Rotation paths and how fast each direction turns (degrees each step):
Each turn is a multiple of 5 degrees from 10 to 175, or 0.
Each row of a path follows its step; steps can be skipped.

step 0: [ 0.60  1.97  0.35  1.85 -2.33  0.93 -0.21  0.00  2.17  2.30  1.14  1.02
 -0.62 -2.17  0.60 -1.74  1.18  4.14  0.81  3.10 -1.94 -0.31  0.29  2.24
 -0.18 -1.32 -4.57  1.07  3.59  2.60  0.94  0.22  3.15 -1.17 -1.96 -1.93
 -1.16  2.86  0.28  0.34 -3.98  2.71 -0.45  1.37  0.41  1.57 -3.45  3.01
  1.81 -1.42]
step 1: [-4.75 -2.91 -0.69  0.52  0.74  4.18  0.96 -2.08  0.83  1.09 -0.17 -1.36
  5.28 -1.13 -0.54 -0.43  2.08  0.49  3.31  1.04 -2.40 -1.12  1.30  1.47
 -0.40  0.21 -0.48  1.72  0.75  4.12 -0.65 -0.52  1.85 -0.85 -1.96 -1.98
  0.10  2.70  2.02  3.57 -1.22 -0.02 -0.32  1.16  0.88 -3.00  0.84 -0.31
  0.37 -3.02]
step 2: [-2.26 -2.63 -0.82  2.88  0.72  0.79  1.89 -0.28 -1.86  2.38  2.00  2.11
  1.76 -2.89 -0.21 -2.79  0.62  2.38  0.39 -0.73 -2.94 -1.92  0.06  2.30
 -0.38 -2.20 -2.98 -1.71 -0.18 -0.53  4.30  2.22  3.02  1.72 -4.04 -2.51
  0.92 -0.59 -1.14 -1.85 -2.30  1.81  1.03 -2.88  2.40  1.08  1.38  0.32
  1.92 -0.69]
step 3: [ 1.33 -4.20  0.16 -1.70  0.64  0.95 -1.51 -0.26  1.44  5.11  0.81  1.12
  1.45 -2.19 -2.15 -2.00  1.35  1.12  2.39  3.89  0.50 -2.75 -2.87  0.09
 -2.86 -1.37 -0.50  0.72  3.89  1.41 -0.33 -1.16 -0.45 -1.12 -2.58 -1.09
  1.70 -0.53  0.66  2.33 -2.98  0.40 -2.81  0.33  0.69 -0.37  3.03  1.87
  3.78 -0.52]
step 4: [-1.02 -4.90  3.21 -0.05  0.55  3.21  0.05 -0.89 -1.22  2.71 -0.87 -0.26
  0.78 -1.18  0.59 -0.25 -1.47  2.31  1.24  1.62 -0.98 -2.76  0.55  2.66
 -0.80 -1.10  0.86  1.84 -1.73  2.43 -1.83  0.73 -0.15  2.26 -1.80  0.76
  2.64 -0.52  2.97 -0.88 -1.50  3.74  2.39 -3.98  4.58  1.29  0.47 -1.69
 -0.95 -2.33]
step 5: [-1.49 -2.54 -4.09 -3.11 -0.18 -0.82 -0.20  3.19 -0.17  6.01 -2.78  1.37
 -0.15 -1.81 -2.70  0.26  0.16  3.44  1.41 -0.51 -0.97 -2.05 -1.57  0.57
 -1.65  0.58 -0.96  2.31  0.27 -1.89  1.02  3.47 -0.39  2.73 -2.02 -1.81
  2.21 -2.04 -0.09 -0.58  1.01 -1.48 -1.14 -1.31  1.38  1.34  2.28  1.13
 -1.06 -2.97]
step 6: [ 1.54 -1.10  2.01 -2.28 -2.62  0.35 -1.62 -0.81  1.22  4.31 -0.05 -1.26
 -3.10 -0.80  0.69 -1.35  0.52  2.71  1.24  2.71 -1.73 -3.21 -0.18 -1.01
  0.21 -2.51  1.50  4.60  1.17  2.74 -0.38  2.39 -0.10  2.42  2.03 -0.86
  3.75 -0.50 -1.26 -2.24 -1.55  2.05 -0.93  0.28  0.23  1.74 -2.61 -1.05
  3.74 -2.05]
step 7: [ 0.67 -1.46 -0.94 -0.99 -2.32  3.71  0.79  0.72  2.72  1.95 -2.67 -0.61
  0.60  2.61 -1.38  1.71  1.01  4.15  3.99  0.87 -1.48  0.04  1.27  2.01
  0.56  0.07  0.57  3.46  0.54  0.43 -1.28  0.03  0.97  3.11 -0.57 -2.07
 -0.68  1.49  1.01  0.16  1.59  2.74  1.23 -0.31 -0.01  0.64 -0.98  3.58
 -3.50 -5.32]
step 8: [-3.05  0.78 -1.80  1.77  0.14 -1.60  0.02 -1.17 -0.89  0.64 -1.76 -0.09
 -0.42 -0.19 -2.60 -2.22  1.31  4.17  0.74  1.57 -5.23 -0.53  1.31 -0.73
 -0.45 -1.22 -1.04  5.19 -1.82  2.76  3.69  4.07  1.72  0.39  0.73 -1.64
  1.03  0.35 -1.75 -0.91 -1.70 -1.82 -1.49  0.24  0.76 -0.35 -2.34  1.30
 -0.19 -3.53]
step 9: [ 2.69 -2.92 -1.62  1.48 -3.17  2.53  2.05 -1.32  2.38  1.72  0.32 -2.17
  3.10 -1.06 -2.29 -1.21  3.98  0.87  2.30  2.81 -3.73 -1.03  1.84 -1.85
 -0.18 -2.15  1.08 -0.16  2.78  0.45  2.96 -0.95  1.96  0.23 -0.24 -3.39
  1.28  0.38 -1.63 -0.42  0.85  2.64  0.37  1.80 -2.65  1.28 -0.94  1.81
  2.15 -2.05]
step 10: [ 1.53  0.66  1.08  3.11  0.81  0.90 -0.76 -2.08 -2.36 -0.14 -0.33  2.60
  1.14  1.84 -3.19 -1.85  2.74  1.86  2.94  3.83 -1.60 -1.03  1.22  1.17
 -2.50 -2.93 -2.43  1.64 -2.35  2.37 -0.35 -1.48  3.20  0.15 -3.04 -2.08
 -0.63  1.36  1.38  2.12 -1.98  2.07  1.39 -0.42  3.75 -0.12 -0.77  2.80
  0.10 -2.97]
[ 0.19 -0.45  0.20 -0.35 -0.20 -1.04 -0.50  0.61 -0.05  0.13  0.58  0.63
 -0.55 -0.11 -0.29  0.53 -0.01  0.10 -0.22  0.75 -0.03  0.94 -0.05 -0.20
  0.06 -0.67 -0.45  1.09  0.26  0.03  0.61  0.23  0.03 -1.45 -0.49  0.11
 -0.17  0.23  0.63 -0.61 -0.32 -0.25 -1.31  1.10  0.24 -1.06  0.39 -1.09
 -0.42 -0.44]  140
[-0.36 -0.14 -1.48 -0.11  0.46 -0.11  1.21 -0.80 -1.24  0.37 -0.45 -0.37
 -0.31 -0.98  0.30 -1.04  0.07  0.18 -0.95  0.17 -0.54  0.35  0.47  0.40
  0.71  0.55  0.41 -0.29 -0.18 -0.61  0.26 -0.13  0.25  0.27  0.09  0.13
  0.36  0.26  0.34 -0.06  0.91 -0.95 -0.67  0.04  0.11  0.08  0.16 -1.02
 -0.15 -0.80]  110
[-0.87  0.99  0.70  1.06  0.51 -0.51 -0.80 -1.03 -0.71 -0.01  0.66  0.06
 -0.47 -0.19 -0.62 -0.02  1.09  0.37 -0.46 -0.27  0.40 -0.12 -0.30  0.73
  0.83 -0.72  0.71  0.22 -0.13  0.55 -0.82 -0.02 -0.20 -0.33 -0.13  0.25
  0.37 -0.58 -0.73 -1.02 -0.62 -0.11  0.54 -0.16  0.59  0.37 -0.52 -0.50
  0.18 -0.59]  170
[-0.99 -0.17  0.33  0.64  0.25 -0.53 -0.22  0.20  0.21 -0.52 -0.35 -0.25
  0.22  0.86 -0.03  0.47 -0.50  0.36  1.00 -0.82 -0.69  0.43 -0.35  0.24
  0.18 -0.17  0.05  0.18 -1.01 -1.10 -0.16 -0.04  0.58  0.52 -0.74 -0.30
 -0.34 -0.59  1.52  0.07  0.76 -0.71  0.31 -0.59  0.77 -0.97 -0.50 -0.20
  0.65 -0.33]  120
[-0.68 -1.04 -0.34  0.46  0.75 -0.11  0.28 -1.22  0.01  0.11  1.22  0.26
 -0.04  1.14 -0.29 -0.68 -1.35  0.34 -0.18 -0.62 -0.15  0.50  0.28 -0.31
 -0.12  0.23  0.54  0.59  0.88 -0.08  0.26 -0.61  0.25  0.48 -0.14 -0.33
 -0.41 -0.40 -0.73  0.08 -0.79  0.46 -0.37  0.15 -1.00 -0.66 -0.48  0.40
 -0.59  0.01]  55
[ 1.11  0.32  0.16  0.59  0.31  0.29 -1.10 -0.56  0.59  0.63  0.45 -0.34
 -1.26  0.89  1.37 -0.49  0.30  0.05 -0.17  1.25  0.52  0.07 -0.11  0.68
  0.13  0.06  0.74 -0.11  0.19 -0.48  0.41 -0.78  0.68  0.59 -0.06 -0.12
 -0.17  0.34  0.76  0.03  0.12 -0.23 -0.02  0.52  0.20  0.00  0.80  0.73
  0.71 -0.14]  110
